128 stands for zero in the data rows.
In the table below, every row is followed by its label. The labels come from one hidden rule.
[ 98 180 141 111 159 209 128  15  82 118 162 147 145 187 124 112 187 120 101 142 107 142 144 166  43 220 118 130 104 143 143 157 115 137 167 138 103 107 124 193 217  85  94 106 120 138 109 144 134  87 148 134] 4
[141 154 129 141 128 119 104 147 174 116 119  99 112 105 110 131 134 128 159 110 138  87 135 131 176 135 143 143 114 124 125 129 108 108 170 154 118 102 182 170  85 134  46 134  88 115 137 100 146 134 127 128] 1
[131 115 137 144  97 146 130 168 156 134 119 131 121 147 102 126 154 116 140 105 146 110 132  84 177 160 150 132 120 139 122  98 134 149 132 162 118 108 124 181 139 133  60  97  95 136 126 141 161 108 125 116] 2
[136  92 119 106 156  92 137 180  91 171 134 172 107 147 144 121 114 139  97 169 103 197 145 209  52 105 112 106 169 113 138 130 160 122  51 121 132 152  97  48 207 112 165 155 171 139 103 103 102  77 148 127] 3
[142 132 122 116 128 224 133 114  83 169 135 126 118 125 143 127 137 128 129 130 120 158 120 161 112  64 127 132 108 129 125 118 143 101 124 149 117 127 108 149 175 114 171 103 126 156 103 133 143 128 135 126] 2
[131 192 155 164  97 232 131  26 115  94 103 147 114  58 112 136 127  98 162  79 157  93 169   0 170  56 178 144 139 159  89 114 119 172 188 201 115 121 175 197 140 158 158 102  53 137 128 149 187 188 103 127] 1
[130  74 131 152 116  73 107 226  86 147 103 143 106 102 128 146  50 124 136 128 145 134  72 120 168  91 119 119 131  97 134 131 120 103  54 133 161 159 112 103  49 161 112 186 171 134 147  93 106 144 125 117] 2
[130 117 123 123 136 128 133 144 133 108 121 105 118 163 148 123 128 144 122 128 119 114 124 103  91 175 119 132 115 127 130 141 128 119  54  97 142  96 117 127 122 107 116 109 147 124 129 128 139 120 139 112] 2
[126   0 125 104 180 169 132  99 168 110 136  88 151 215 128 110 182 136 111 184 106 113 158 185 115 255 109 136 117 120 165 167 117  52 179 133 125 104 119  76 205  90 115 103 115 121 111 130 112  32 157 117] 3
[142 179 125 134  87  75 106 210  79 149 104 148 107  97 127 159  65 137 150 108 120 134 123  22 120  39 144 135 138 113 127 124 131 182 133  94 155 174  66 137  74 171 134 130 156 153 145 108 124 168 112 117] 2
[128 109 109 139 147  96 128 135  77 165 128 141 149 162 140 147 108 139 125 181 115 108 101 151 116 140 124 113 132 134 164 129 117 109  91  76 133 139  77  32 155 115  75 124 169 136 124 119 111 148 123 142] 1
[123 145 123 132 128 131 120  30 140 104 139 122 136 158 135 143 150 123 146 137 134  92 157 121 120 118 136 125 139 145 118 111 141 130 200 103 108  93 128  89 114 115  79 116 122 125  95 142 153 169 140 139] 2
[124 152 129 128 129 131 123 153  88 106 129 127 142 110 113 131 110 120 157 111 145 110 147 100 164 141 137 129  95 149 127 129 111 113 154  86  93  99 134 136  81 131  90 100 101 112 128 141 137 153 107 139] 1
[128 165 137 153  97 131 140 187  93 130 109 138 115  89 128 125  70 130 128 112 122 158 118  62 144  42 127 116 137 125 114 104 165 192 112  85 144 164 142 168  86 172 157 138 161 140 129 119 153 242 122 137] 3
[126 104 119 124 143 158 107 143 131 103 144  75 128 171 114 131 148 154 119 165 126 103 134 252 152 241 128 138 112 124 141 155 127  60 121  80 143 118  97 112  80 128  76 166 113 111 150 118  88 103 131 138] 2
[129 158 133 143 102 165 124  94 131 137 118 151 114  85 127 141 137 120 125 107 121 135 129  78 134  94 137 107 129 126 107 112 135 151 145 162 131 122  85 178 164 141 217 127 111 137 127 135 140 153 117 135] 2
[124 110 124 123 124 168 140 138 115 151 138 151 121 128 136 119 142 123 112 117 118 135 132 115  76  80 120 140 128 143 129  98 172 129  80 132 108 172 124  87 154 115 177  88 152 142 110 136 122 106 128 121] 3
[123 119 132 125 113 193 129 137  98 166 119 147 122  82 129 121 112 131 126 110 125 124 123 110 135 137 116 129 154 112 114 112 127  91 152 131 132 151 195 204 151 122 160 101 134 131 115 163 140 147 133 119] 3
[145  39 134 129 143 212 122 137 206  90 131 106 127 142 126 125 182 131 137 137 126 102 121 154 161 198 131 140 103 138 132 151  97 112 117 128 120 117 164 160 103 109  34 159  73 107 133 118 147  66 137 114] 3
[146  93 131 130  90  87 127 255 159 170 116 118 106 118 155 120  68 156  98 151 114 147  93 167 139  71 123 138 156  88 142 118 142 131 120 134 178 170  81  95 124 153 140 135 179 134 172  77 134 117 114 116] 3
[128 152 140 135 154 184 118 103 165 126 149 103 144 149 121 122 166 118 135 129 144  73 150 152 130 149 130 140  99 130 154 172 114 109 172 118 101 127 150 127 170  93  90 119  46  97 130 158 111  81 148 122] 3
[160  89 133 137 104 118 122 211 148 158  79 128  84 100 122 132  95 155 141 112 134 144  67 122 165  21 134 132 156  93 106 125 123 110  53  73 188 214 107 157  37 179 141 165 139 132 176 100 122 142 113 118] 2
[146 107 113 147 117   0  88 255 183 125  88 108 108 106 106 161  32 155 157 131 128  89  73  97 234   8 141 120 129  87 144 138  75  95  42  85 152 146  57 116   0 172 122 216 133  96 176  85  91 176 114 137] 1
[114 223 130 141  99 100 131 174  95 139 122 147 117 148 132 137 129 122 136 110 132 167 122  98 126  70 132 112 128 114 135 113 127 124 103 113 143 172  74 102  56 154 130 136 119 133 126  97 132 154 109 133] 2
[121  34 106 107 147  43 118 192 186 145 122 119 153 198 143 119  93 136 121 185 100 151 119 253 117 221 115 112 125 106 163 167 141  85 143  98 125 118  87  50 128 105 104 187 171 118 144  91  72 103 130 143] 3
[140 167 155 138  85 136 145 117  81 123 103 172  91  45 114 125 137 112 147  75 150 114 139   0 220  11 165 140 152 132  74 107 122 167 155 185 141 156 165 228  77 147 148 133 101 129 140 140 198 223  99 106] 2
[124 244 147 147 117 217 152   0 131 102 152 152 141  81 119 127 191 110 145  72 145  81 186  59 128 115 148 127 114 153 117 118 138 179 186 137 106 109 255 229 234 122 111 103 107 118  65 167 168 135 122 110] 2
[102 231  98 127  99  96 164 136   6 171 142 167 153 151 148 139  91 109 118 156 116 179 143 141  39  74  86  93 174 150 142  92 185 206 104  86 108 139  92  92 255  99 249 108 226 188 123 155  83 154 109 152] 2
[111 119 114 127 138 143 118 127 125 121 132  93 143 138 111 130 155 114 158 112 140 104 133 113 153 212 145 130 101 131 134 116 127 109 123 129  97 123 134 108 150 106 115 129 103 100 104 147 109 137 124 133] 2
[147 110 155 146 111 224 118  65 176 117 112 140  92  55 115 128 174 126 163  81 151  82 147  34 200 118 156 146 131 132 116 116  89 135 197 173 148 103 147 252  43 142 118  85  77 113 119 138 174 126 126 117] 2
[136 146 122 123 126  94 118 117  86 123 137 140 122 129 122 117  98 122 105 103 123 128 135 120 119  83 135 131 131 138 127 129 146 140 123 128 120 129 123 153 155 118 101 121 128 169 117 116 120 141 126 118] 3
[128  99 114 144 126  68 138 111 152 120 137 119 139 165 124 123  81 118 137 140 142 122 113 144 138 156 127 126 137 137 136 127 157 110 125  85 110 131  93 177 169 137  96 180 134 148 127 120 134 124 124 141] 3
[116 130  80 124 150   0 130 200  91 148 119 116 143 176 129 137  78 151 139 161 124 131 111 251  59 162  87 108 122 112 184 166 144 117 105  55 128 147  37  65  96 131 180 216 196 135 144 113 101 110 133 146] 2
[109 166 116 159 113  94 107 198 117  91  83 123 111  82 126 159  92 124 151 121 155  99 138  94 130 133 135 124 130 116 109 113 107  94 134 117 140 130 102 178 129 173 102 124 114 119 166  93 155 190 105 137] 1
[100 215 109 143 126  86 140 196  36 162 124 128 143 136 135 137  70 131 126 136 110 163 105 152  20  99 119 102 154 129 145 119 160 126  82  79 104 156   5  46  74 117 201 169 179 129 149 115  66 211 114 148] 2
[160 143 130 128  90 145 150 121  79 107 113 141 100  87 133 132 171 134 105 126 125 189 117 167 150  80 126 121 155 122 112 102 131 144 105 144 135 143 148 158 132 115 129 111 138 123 129 122 143 153 135 128] 3
[153  67 134 122 142 178 132 162 201 134 110 137  93 107 133 118 182 127 123 113 145 141 103  94 163 124 140 127 130  99 114 129  87 131 129 163 163 175 101 210 123 138 120 127 119 131 135 112 166 104 128 121] 4
[120 178 156 125 123 240 137  20  95  93 162 139 117  80 123 100 152  78 123  73 123 129 188 113 126 157 158 156 127 168  91 105 104 213 165 156 115  64 215 196 255  98 138  63 106 135  82 169 172  54 139 112] 4
[176   0 136 114 132 196  91 181 221  79  88  96 100 109 112 119 139 153 126 100 134 145  64 105 173 118 143 136 140  84 133 141  82 118  75 188 185 131 119 209  52 148  63 138 145  95 197 113 195  92 144 102] 3
[130   7 119 135 146 174 111 180 135 151 122  83 125 176 128 143  64 150 113 153 111 102 103 176 199 195 128 129 115 113 115 143 101  93  93 130 128 104 124  93  82 122  86 161  81  93 157 102 130 110 133 138] 1
[100 143  90 157 118   0 123 248 130 135  91 133 147 122 131 147   0 147 133 140 132 138 120 140 126  44  99 101 130 117 140 131 136 131  83  76 124 174  46  42  67 136 208 172 200 148 175  97  79 172 115 149] 2
[148  40 116 125 157 181  94 143 210 112 113 117 109 131 118 135  80 167 139 143 134 152  97 111 147 202 134 137 131  85 143 151  75  48  80 133 179 142 105 153  90 166  74 163 136 106 161  78 113  96 149 119] 2
[112 192 108 153 153  40 119 145 109 154 138  97 170 149 114 141  18 128 143 129 139  69 133 105 105 179 130 113 122 158 158 148 115 125 161  87  79 134 124 126  96 139 163 121 148 107 122 115 101 156 115 132] 1
[144 170 144 137 116 126 128 107 170 121 153 152 121 114 118 131 151 117 130  76 133 145 151 105 112 102 130 136 133 151 103 122 123 133 159 187 134 112 158 150 134 137  83 116  97 125 122 149 154 135 133 113] 3
[141 147 133 120 141 169 125 135 174 148 121 129 114 113 125 136  94 141 126 116 133 176 138 102 148 130 148 145 145 112 109 105 104 128 150 133 141 149 132 213  65 121 102 145 124 146 148 136 146 155 130 120] 2
[125 150 125 138 135  41 124 143 130 123 133 118 144 139 130 138 116 116 135 120 139 107 151 148 128 216 121 120 118 128 159 126 118 143 125 100 107 121 119  80  38 115  95 123 113 123 122 142 100 163 124 145] 1
[120 140 115 105 158 147 121  69 130 115 146  79 148 173 133 104 178 129 111 146 117 144 154 158 126 192 131 118 117 138 147 128 131 103 131 147 111  89 156  65 168 101 101 126 133 108 108 136 116  74 162 118] 4
[137  69 127 145 151  98 110 219 132 121 124 114 123 139 123 152  52 127 138 152 133  88 111 128 120 114 123 135 105 108 143 170 132 120 112  83 144  97  73 113  75 156 131 177 118 114 143 114 102 186 105 147] 1
[132 169 134 131 130 132 121 144 122 120 129 139 134 112 126 107 140 113 134 136 135 144 119  71 145  69 115 141 134 138 117 112 110 111 151 152 122 103 109 202 146 140  99 160  96 121 101 168 138 119 138 130] 3
[126 135 113 134 152 111 124 202 113 152 128 117 145 155 139 134  83 146 112 140 124 141 107 203 125  85 108 122 123  95 148 154 142 133  46 109 126 156 106 116  36 138 112 144 173 150 150 127 115 145 120 128] 2
[111 199 115 141 132  73 127 112 119 140 127 144 123  79 126 131 134 106 143 115 128 105 152  67 134 115 121 131 114 145 116 118 138 172 132  96 107 110 151 112 203 107 146 116 137 141 116 121 111 177 114 132] 1
[140 167 129 121 130 190 128 106 130 125 137 132 150 137 120 112 135 106 130 105 134 118 143 116 146 134 132 134 136 149  93 121 133 117 169 119 105 119 136 125 108 122 122  97  96 115 110 129 126 141 142 110] 2
[133  90 132 125 143 155 124 195 121 136 114 143 120 134 134 121  80 139 129 105 142 128 124 115 185 111 124 132 137 129 107 113 135 131 141 107 143 159 149 106 179 131 122 121 162 117 139 149 116 136 138 147] 3
Which column or columns does the hidden rule look at? Columns are counted from 0, in order:
15 16 21
Here are more rows. What is the label of each one?
[124 221 106 143  83   5 145 242  76 214 127 141 116  95 143 144  34 132  98 160  88 174 111 108  39  69  96  78 157 139 131  92 179 140  22  52 131 177  10  42 144 136 252 146 224 163 138  93  40 179 104 147] -> 2
[130 198 138 123  85 105 121 131 133 128 115 156 129 118 135 130  73 135 123 144 120 138 125 104 178  58 107 145 125 109 128 112 115 161 112 110 106 172 108 106 133 161 194 126 134 126 163 113 136 173 123 134] -> 2
[101 219 117 158 121  82 131 139  94 159 128 114 139 138 131 136 112 123 128 123 122 136 120  82 155  40 131 125 135 125 124 111 170 150 137 108 144 156 120  89 151 110 224 139 198 139 120  93 102 164 112 148] -> 2
[130  77 132 120 125 142 110  86 147 110 142 123 136 150 126 120 126 122 113 140 137 134 133 139 185 107 129 116 119 135 133 171 119  94 113 131 113  96 142 109 160 110 117 138 100 138 109 121 118  75 124 122] -> 3
[111  67 126 118 146 122 118  51 135  76 174  79 145 158 140 112 185 114 129 153 118 148 179 171 117 255 132 134 108 156 153 137 114 117 142 146 100  87 165 127 174 106 139 132 108 128  87 174 106 116 142 127] -> 4
[109 241 123 156 104  56 138  99  37 169 125 179 112  70 139 124 139 127 122 115 122 136 151  81 105  79 118 117 160 160  96 108 168 164 140 120 116 169 112 114 139 119 147  78 133 173 109 149 150 183 117 135] -> 3
[129  95 125 132 148 146 102 183 177 114 115 104 134 172 112 135 119 142 128 153 131 120 113 158 119 120 118 121 137 115 146 171 114 116  94 141 137 145 125 100  74 147 100 182 173 114 153  96  91 117 133 144] -> 1
[123 157 135 142 127 160 122  97 137 104 126 107 128  86 116 137 169 109 142  86 152  79 156  69 159  93 166 142 110 132 110 125 109 176 220 121 139 106 219 154 157 107  94 100  79 107 107 159 152 150 103 128] -> 2
[110 166 123 139 119  26 120 174 119 118 106 101 120 132 125 152   0 144 155 133 138  54 112  93 128 164 116 105 137 117 180 145 131 123  65  51 102 136  40  99  22 147 158 182 179 117 172  86  27 225 102 154] -> 1
[132 154 135 120 147 140 129  44 159 139 133 128 110 135 122 111 175 126 106 145 115 136 150 122 141 179 143 129 110 124 151 123 122 158 151 124 118 129 113 141 164 119  94 113 173 108 133 145 132 143 140 123] -> 4
[115  24 128 112 186 136 135 129 179  90 186  89 165 166 134 112 142 141 108 177 104 156 140 209  80 234  97 132 101 121 137 162 122  69 148 183 109 129 139  60 163  73  35 103 179 106 108 135  83 106 158 129] -> 3
[117 190 132 129  97 159 159 114 119 140 118 172 119  96 152 111 179 115 118 145 106 153 129 130  29  15 133 126 145 146 112 118 168 172 117 150 133 156 179 153 179 122 192  86 169 148 126 152 110 114 130 121] -> 4
[131  50 120 110 149 199 136 114 191 130 136 144 114 148 126 111 181 126 115 124 109 151 114 130 157 149 129 143 115 131 132 120 102 111 121 158 136 145 170 177 124 120 101 115 105 115 146 152 160  69 128 108] -> 4
[113 110 120  95 150  63 138 230  95 153 129 141 148 161 135 121  98 146 108 166 108 180 117 151  77  51  91 108 162 109 156 100 161 131  75 108 128 143  71 153 189 124 115 150 161 142  99 107  94  84 134 140] -> 3
[114 154 105 139 112 104 140  42  50 170 138 149 132 127 155 112 131 120 106 140 113 169 131 139  95 166 111 121 137 142 119 119 170 207 182 144 101 122  90  94 220 102 149 141 153 156  93 169 104 111 129 134] -> 3
[ 93 159 116 146 151  66 117 113 121 101 151 104 158 147 123 127  92 110 140 161 131  94 131 177 103 233 119 113 121 146 145 141 164 133 142  57  94  88 103   0 168 108 105 129 157 104 125 137  85 162 108 143] -> 1
[114 110 111 140 137 145 126 127 110 137 118 135 143 152 127 131 109 122 104 142 140 102 135 136 113 202 118 126 118 138 146 128 120 121 115  99 120 142 108  38  90 126 162 137 176 123 101 120  78 137 132 141] -> 1
[148  67 121 115 153 124 129 169 136 139 136 107 111 136 145 121  91 138 116 138 114 169 143 163 104 159 153 129 138 105 114 124 143  73  77 136 145 139 122 174 104 153 149 127 132 124 132 125 145  46 137 118] -> 3
[131 154 128 133 130 114 139 104  92 128 136 111 116 132 121 128  98 126 144 124 136 144 102  81 141  22 128 131 150 123 144 110 114 147  89 122 156 156 123  53  81 154 146 142  99 125 142 106 116 178 123 138] -> 2
[135  88 134 135 116 146 118 103 159 122 111 123 118  79 112 134 165 123 143 133 137 119 117  97 141 104 149 132 113 131 116  97 119 134 129  99 138 123 155 154  57 143 156 132  90 137 152 114 177 125 120 129] -> 2
[123 134 126 137 111  53 124 136 114 141 113 121 141  85 111 138 104 130 151 120 125  90 126 107 122 143 138 118 117 133 122 114 109 104 143 107 109 124 153  68 122 151 146 154 156 139 141 118 142 162 113 125] -> 1
